One turn or mirror swaps these rows in pairs. Which row does each one swap with?
The rows were stretched afterwards, more along some directions than others.
kop: 1.69 -0.09 -0.97 -0.08 -1.28 0.17 -0.70 -0.92 2.97 -1.63 -0.28 0.01 2.55 1.04 -0.30 -1.05
kat: -0.18 -2.98 0.59 -1.78 -0.05 0.91 0.47 1.15 0.40 -2.32 -1.80 2.34 0.65 -0.17 0.35 -2.08
Vepud: 1.70 0.56 -0.68 0.62 -1.52 1.19 0.71 -1.17 -0.87 -3.56 -0.60 -1.18 3.03 -0.53 0.71 -2.70
Zelun: 1.00 -1.83 0.54 -1.69 0.21 -0.95 -1.64 0.88 0.63 -1.37 -0.99 1.93 1.15 0.43 -2.83 -1.93
fetod: 0.77 1.15 -0.92 -0.66 -1.37 -0.53 0.24 -1.22 -0.76 -4.67 -1.68 -0.79 4.07 0.74 -1.82 -2.28
num: 1.13 0.36 -1.36 -0.39 -1.50 0.81 2.30 -0.90 -1.47 -5.59 -1.86 0.17 2.82 -0.72 -1.48 -2.47
nuf: 0.86 -0.68 -0.08 -2.43 -1.54 -0.03 0.57 1.44 -0.57 -2.45 -2.05 0.51 0.95 1.34 -0.20 -3.08
difem: 1.55 -0.66 0.27 -1.45 -1.01 -0.91 -1.03 -0.01 -0.46 -2.86 -0.20 -0.54 1.95 -0.17 -0.77 -1.25
zufof: -1.51 0.38 0.18 -1.84 -2.02 0.04 1.67 0.70 0.19 -4.13 -2.42 1.36 0.94 1.88 1.01 -0.71
nasig: -0.94 0.22 -0.38 -0.85 -0.01 -0.33 0.36 0.20 0.73 -0.72 -1.04 -0.03 0.76 -0.15 1.43 -0.82
varu: 1.68 0.24 -1.15 0.19 -1.36 1.59 1.52 -0.74 -0.61 -3.48 -0.91 -0.75 2.69 -0.93 1.30 -2.87
gos: -0.74 0.38 0.22 -0.56 -0.39 -0.93 0.20 0.07 0.95 -0.69 -0.36 -0.07 1.16 0.46 1.23 0.19
Nos: 2.58 -1.81 0.35 -0.81 -1.18 0.62 1.69 1.53 0.85 -1.57 0.38 2.17 0.23 0.99 0.98 -0.78
zumom: 1.44 -4.14 1.27 -1.71 0.31 0.65 0.07 0.75 0.16 -1.91 -0.61 2.57 1.04 0.55 -0.78 -1.40
gema: -1.10 -0.53 1.20 -0.71 0.01 -1.08 0.04 1.46 -1.35 -1.57 -1.41 0.85 0.83 0.74 -1.52 -1.47
sop: 0.70 -1.92 1.88 -0.73 0.94 -1.65 0.23 1.04 -2.16 -0.94 0.46 1.19 -0.13 0.10 -1.63 -0.60
Mimel: -0.40 0.10 0.53 -2.32 -1.90 -0.50 1.70 0.55 -0.65 -4.33 -1.70 1.61 0.71 2.24 0.21 -0.59
dob: -0.46 -0.36 0.78 -1.01 0.10 -1.30 -0.41 0.81 0.90 0.15 -0.14 0.18 0.76 0.32 1.00 0.33
pob: 1.82 -1.51 0.26 -2.05 0.13 -1.07 -1.41 1.14 1.02 -0.56 -0.75 2.11 1.33 0.63 -2.74 -1.77
Tasu: 1.99 -2.03 1.18 -2.32 -1.11 -0.20 0.90 2.21 -1.34 -1.67 -0.89 1.41 0.23 1.42 -0.55 -2.30
dogup: 1.07 -0.55 -0.82 -0.67 -1.46 0.73 0.62 1.88 2.38 -1.37 -0.91 1.65 0.56 0.77 0.87 -1.43
dabo: 0.88 1.24 -1.39 -0.62 -1.61 -0.30 0.03 -1.35 -0.82 -4.78 -2.12 -0.82 4.25 0.78 -1.70 -2.45
Mumov: 1.74 -2.61 1.89 -1.82 -0.88 -0.26 0.75 2.66 -1.47 -0.93 -0.21 1.66 -0.27 1.77 -0.38 -1.28
batol: 0.89 -0.31 -1.02 0.26 -0.93 0.42 -0.38 -1.21 2.83 -2.29 -0.55 -0.03 2.10 0.29 -0.49 -1.19
muru: 1.70 -0.27 -0.86 -1.82 -1.47 0.43 0.84 0.13 0.20 -2.97 -1.01 0.04 2.20 -0.97 0.16 -1.73
lufes: 1.47 -1.97 1.73 -0.79 0.96 -1.21 1.23 0.73 -2.38 -1.22 0.98 1.63 -0.52 0.25 -1.04 -0.17
Pobe: -1.99 -0.02 0.49 -1.59 -1.75 0.18 1.25 1.39 0.19 -3.01 -2.43 1.45 0.79 2.08 1.03 -0.51
Repe: 0.54 -1.20 2.03 -0.88 -0.45 -1.11 -0.03 1.03 0.25 -0.13 1.04 0.47 0.40 1.17 0.76 0.96
Gevep: 0.84 -0.42 0.42 -1.63 -0.76 -1.14 -1.15 0.39 -0.10 -2.59 -0.26 -0.65 1.74 -0.46 -0.72 -1.38
gilo: 1.79 -2.20 1.70 -1.57 -0.04 0.13 1.26 0.32 -2.69 -3.37 0.38 1.77 0.81 -0.84 -0.11 -0.96
sonu: 1.94 -1.86 2.00 -1.46 -0.21 -0.28 0.10 -0.04 -2.64 -2.97 0.47 1.27 1.52 -0.32 -0.58 -0.98
Vum: 0.89 -1.49 -0.99 -1.16 0.75 0.20 -0.73 0.05 2.14 0.24 -0.13 0.02 0.69 -0.01 -0.12 -1.09
Luk: 0.45 -0.58 0.77 -1.18 0.15 0.17 0.86 0.25 -2.24 -2.45 -0.65 1.19 0.66 -1.44 -1.33 -1.28
mib: -0.04 0.06 -1.13 -1.12 0.57 -0.65 0.44 0.90 0.49 -1.53 -1.11 1.70 0.22 0.74 -2.11 -1.05
zuvat: 2.61 0.77 -1.03 0.84 -1.18 1.56 1.95 -1.55 -0.82 -2.46 0.09 -1.02 2.67 -0.74 0.06 -1.79
Kolog: 0.41 -1.58 1.65 -0.22 0.86 -1.53 0.46 0.77 -1.88 -1.39 0.22 0.92 0.27 0.23 -1.50 -0.46

dogup swaps with -> zumom
nuf swaps with -> Mimel
kat swaps with -> Nos
Gevep swaps with -> fetod
pob swaps with -> batol

One turn or mirror swaps these rows in pairs. Which row does each one swap with?
The rows were stretched afterwards, more along some directions than others.
kuz: 1.21 -1.04 -0.15 -1.07 -0.50 0.24 -2.01 0.05 -1.88 0.49 -0.05 0.90 -2.85 1.62 2.38 -0.37 -0.74
tatib: 0.48 1.18 -1.65 -0.54 -1.53 -1.32 -1.46 1.67 -1.13 0.29 1.00 2.46 -2.06 -0.22 0.31 0.76 -1.04
zazig: 1.74 0.24 -1.72 -3.06 -0.82 -1.76 -1.38 1.56 -1.21 -0.07 0.38 1.06 -2.76 2.04 1.87 -0.42 -0.93
lib: 0.15 -1.55 0.82 0.29 0.32 -0.97 -1.69 0.95 0.47 -0.57 1.91 -0.30 -0.52 1.34 1.45 0.04 -1.01
Vamif: 0.20 1.18 -2.79 -1.92 -0.50 -1.66 -0.19 -0.01 -2.08 0.39 2.68 0.83 -0.30 -1.25 -0.06 1.95 -0.65
Vavez: 1.37 -1.30 -2.27 -0.73 -2.19 0.34 -1.99 -0.65 -1.54 1.13 -0.49 -2.30 -1.25 2.25 0.66 0.22 -1.79
kepa: 1.41 0.92 -2.29 -1.88 -0.62 0.30 -3.06 0.03 -1.75 1.69 1.94 -0.51 -0.37 0.37 0.08 1.78 -2.29
Vuv: 2.53 1.97 -0.24 -3.35 -1.82 2.41 -1.66 0.90 -0.52 0.16 0.33 0.27 -1.57 0.78 0.40 2.91 -2.15
zako: 0.40 -2.42 -0.29 -0.04 0.03 2.00 -1.03 -0.60 -0.33 -0.79 0.81 0.30 -2.14 0.73 0.51 0.99 -0.58
Liko: -2.03 -1.73 -2.53 1.40 -1.24 -0.14 -1.91 -0.67 0.14 1.05 0.93 2.32 -1.61 -1.05 0.48 -1.94 0.55
dupi: 0.28 1.25 -0.18 -1.97 0.47 -0.06 -1.05 -0.67 -0.20 0.30 1.15 -0.70 -1.72 1.69 2.26 1.89 -1.51
vef: 0.33 0.60 -1.49 -0.66 -0.96 1.58 -0.71 -1.82 -1.32 -0.33 2.16 -2.12 -0.79 0.03 -1.46 0.57 -0.08
bev: -0.16 -2.16 -2.19 -0.14 -0.04 -0.37 1.23 0.21 -0.88 -0.29 0.51 0.03 -1.27 -0.55 -0.86 -0.55 1.26
kili: 0.53 -0.54 -0.83 -1.22 -0.67 -0.17 -1.27 1.59 -0.70 1.20 0.26 -0.93 -0.56 2.81 0.43 0.29 -1.90
Rimib: 0.76 1.57 -0.29 -3.94 -1.04 -0.39 -0.22 2.31 -0.80 -1.33 -0.51 1.47 -3.20 0.40 1.47 1.70 -0.68
zema: -1.35 -1.74 -0.13 0.68 -0.94 1.44 -2.99 -0.59 -1.43 0.18 2.45 -0.13 -1.27 -0.42 -1.49 1.89 -0.20
vos: -1.26 -1.12 -1.72 -0.86 -2.56 1.81 -0.67 -1.65 -0.71 -1.53 0.95 -0.89 -1.17 -2.26 -1.82 0.82 0.87
mili: -0.29 0.04 -1.80 -1.53 -1.52 1.76 -1.88 0.39 -0.79 -0.34 -0.09 3.03 -1.74 -1.35 -0.13 -0.27 -0.54
bik: 0.49 1.04 -1.26 -1.61 0.25 -0.39 -1.01 1.99 1.15 1.08 -2.47 1.30 -2.04 1.41 2.21 -0.30 -1.91
Nevun: -0.58 -0.40 -0.80 1.07 -2.81 0.90 -0.98 2.24 -0.07 1.18 0.27 0.61 -2.30 0.35 -0.46 0.32 -0.05
daza: -1.03 0.06 -0.16 -1.41 -1.33 0.95 0.62 0.89 -1.56 -1.28 -0.13 0.98 -3.11 -1.30 -1.25 2.23 0.13
gupud: 0.15 -1.75 -2.03 -0.60 -2.40 -0.13 0.80 -1.20 -2.00 -1.64 0.33 -0.38 -1.81 -0.81 0.39 1.16 0.63
Kaze: -0.32 1.96 -1.90 -0.43 -2.76 -0.75 -2.00 2.12 -0.90 1.68 0.71 -0.03 -2.86 0.77 -0.30 0.87 -0.53
Nolu: -0.13 2.01 0.46 -1.72 -0.72 0.29 0.26 0.22 -1.27 -0.71 0.69 -1.63 -3.03 -0.11 0.08 1.81 0.67
rus: -3.42 0.61 -3.02 -1.28 -1.01 1.81 -0.19 -1.00 0.34 -0.67 0.88 -0.63 -0.62 -1.63 -2.38 3.22 -0.03
seraf: 1.20 0.02 -0.28 0.02 0.55 -1.68 -0.26 2.57 0.95 1.44 0.16 -0.37 -1.25 1.95 1.58 -1.87 -0.90
Varok: -1.59 1.16 -4.18 -0.53 -1.14 0.49 -0.96 -0.27 0.29 1.44 1.40 -0.20 -0.27 -1.47 -0.03 2.24 -0.43
kez: 0.32 -2.29 -2.54 -1.84 -1.36 0.57 -0.13 1.06 0.35 -0.20 -0.35 2.69 -1.45 -0.59 0.81 -0.29 0.28
regoz: -0.48 -1.95 -0.63 0.04 -2.33 0.77 -1.67 1.88 0.49 0.44 -0.59 1.27 -1.17 0.61 1.36 -0.06 -1.05
Dek: -1.45 -2.51 -1.89 -0.50 -1.19 1.75 -1.32 0.88 0.83 -0.46 -0.10 2.21 -1.29 0.53 -0.05 0.18 -0.51
Fuvo: 0.71 1.71 -3.30 -1.64 0.23 -0.08 -1.66 1.50 0.56 1.86 1.34 0.57 -1.52 0.21 0.47 1.72 -1.41
zube: -1.39 -0.53 -1.02 0.58 -0.66 -0.33 -2.20 0.41 -0.86 0.48 -0.13 0.89 -1.98 0.66 0.05 -1.82 -0.53
Migib: -3.39 -1.18 -1.75 2.63 -0.12 -1.85 -1.08 0.07 0.10 0.82 2.02 -0.31 -0.62 -0.87 -0.44 -0.19 0.97
kele: -0.16 1.23 1.73 0.35 -2.71 -0.26 -1.45 0.04 -1.42 0.06 0.88 -1.14 -3.76 0.77 1.67 1.22 -0.94
mutor: -1.20 0.18 -0.44 0.35 0.24 1.71 -0.36 -1.59 1.15 -0.35 0.48 -1.09 -0.59 -0.32 -0.09 -0.32 -0.19
Mefe: 0.62 -2.77 -2.01 -0.39 -2.53 0.86 -1.21 -0.97 -2.72 -0.61 2.83 -0.08 -0.02 -1.00 -1.17 1.37 0.30
pezak: 2.74 -1.94 -0.92 0.64 -0.11 -0.45 -2.05 1.26 -0.78 2.47 0.15 1.02 -0.48 1.77 1.38 -2.31 -1.49
Nipaf: -2.86 0.08 -1.51 -0.76 -0.86 1.03 -1.71 -0.61 0.88 0.04 1.14 -0.08 -1.04 -1.58 -0.80 2.62 -0.06
lat: 0.35 0.82 -0.85 1.51 -1.15 -0.15 -3.28 -0.25 -0.43 2.21 2.06 -1.01 -1.80 1.42 0.62 -0.58 -0.12
rimi: 0.19 1.01 0.59 -1.36 -1.44 0.28 -2.71 1.39 0.36 -0.59 -0.97 1.20 -2.35 0.44 1.81 1.19 -1.43
pirat: -0.98 1.93 -3.46 -1.26 0.48 -0.34 -1.99 1.07 0.07 1.72 1.78 -1.30 -0.52 1.13 -0.47 1.90 -1.24
fibob: 1.84 -0.89 0.31 -0.94 -1.80 0.75 -0.85 -1.14 -1.49 -1.32 0.80 -1.86 -0.48 0.97 -0.20 1.77 -1.85
pefet: 1.51 -0.38 -1.65 -1.74 -2.96 -0.18 -0.98 0.01 -3.04 0.19 -1.35 -0.98 -1.90 0.24 -0.40 -0.42 -0.32
neke: 0.88 1.29 -1.15 -0.55 -0.43 0.35 -1.78 0.69 -0.70 1.16 1.30 -1.50 -0.51 -0.64 -1.40 1.24 -0.70
Vavap: 1.68 -1.28 0.52 -1.72 -1.27 0.38 -0.96 2.02 -0.27 0.45 -1.26 -0.12 -1.56 1.95 0.97 0.40 -2.33
Lunut: 2.55 1.65 -1.31 -2.78 -1.86 0.25 0.30 -0.29 -1.37 0.12 0.15 0.88 -1.28 0.04 1.53 1.56 -1.08
zut: 2.15 -0.18 -2.15 -1.93 -2.58 -0.42 -0.47 0.30 -2.32 -0.53 -0.47 0.67 -3.69 0.15 2.33 0.05 -0.64
zise: -0.28 2.30 -0.25 -2.32 -0.64 -1.18 -1.32 -0.63 -1.19 0.08 1.82 -2.45 -1.88 1.43 0.21 2.22 -1.19
radi: -1.69 -0.38 0.44 0.89 -3.22 0.20 -2.14 -0.11 -1.80 -0.74 1.94 0.90 -2.69 -0.79 0.03 2.33 0.11
mur: -0.63 -1.62 -3.64 0.18 -1.88 1.67 -2.07 -1.01 -1.09 1.16 -0.44 -1.30 -0.78 -0.05 -0.55 1.32 -1.20

regoz swaps with -> Varok
kuz swaps with -> Nolu
dupi swaps with -> Rimib
bik swaps with -> Vuv
Dek swaps with -> rus
kele swaps with -> zut
daza swaps with -> zako

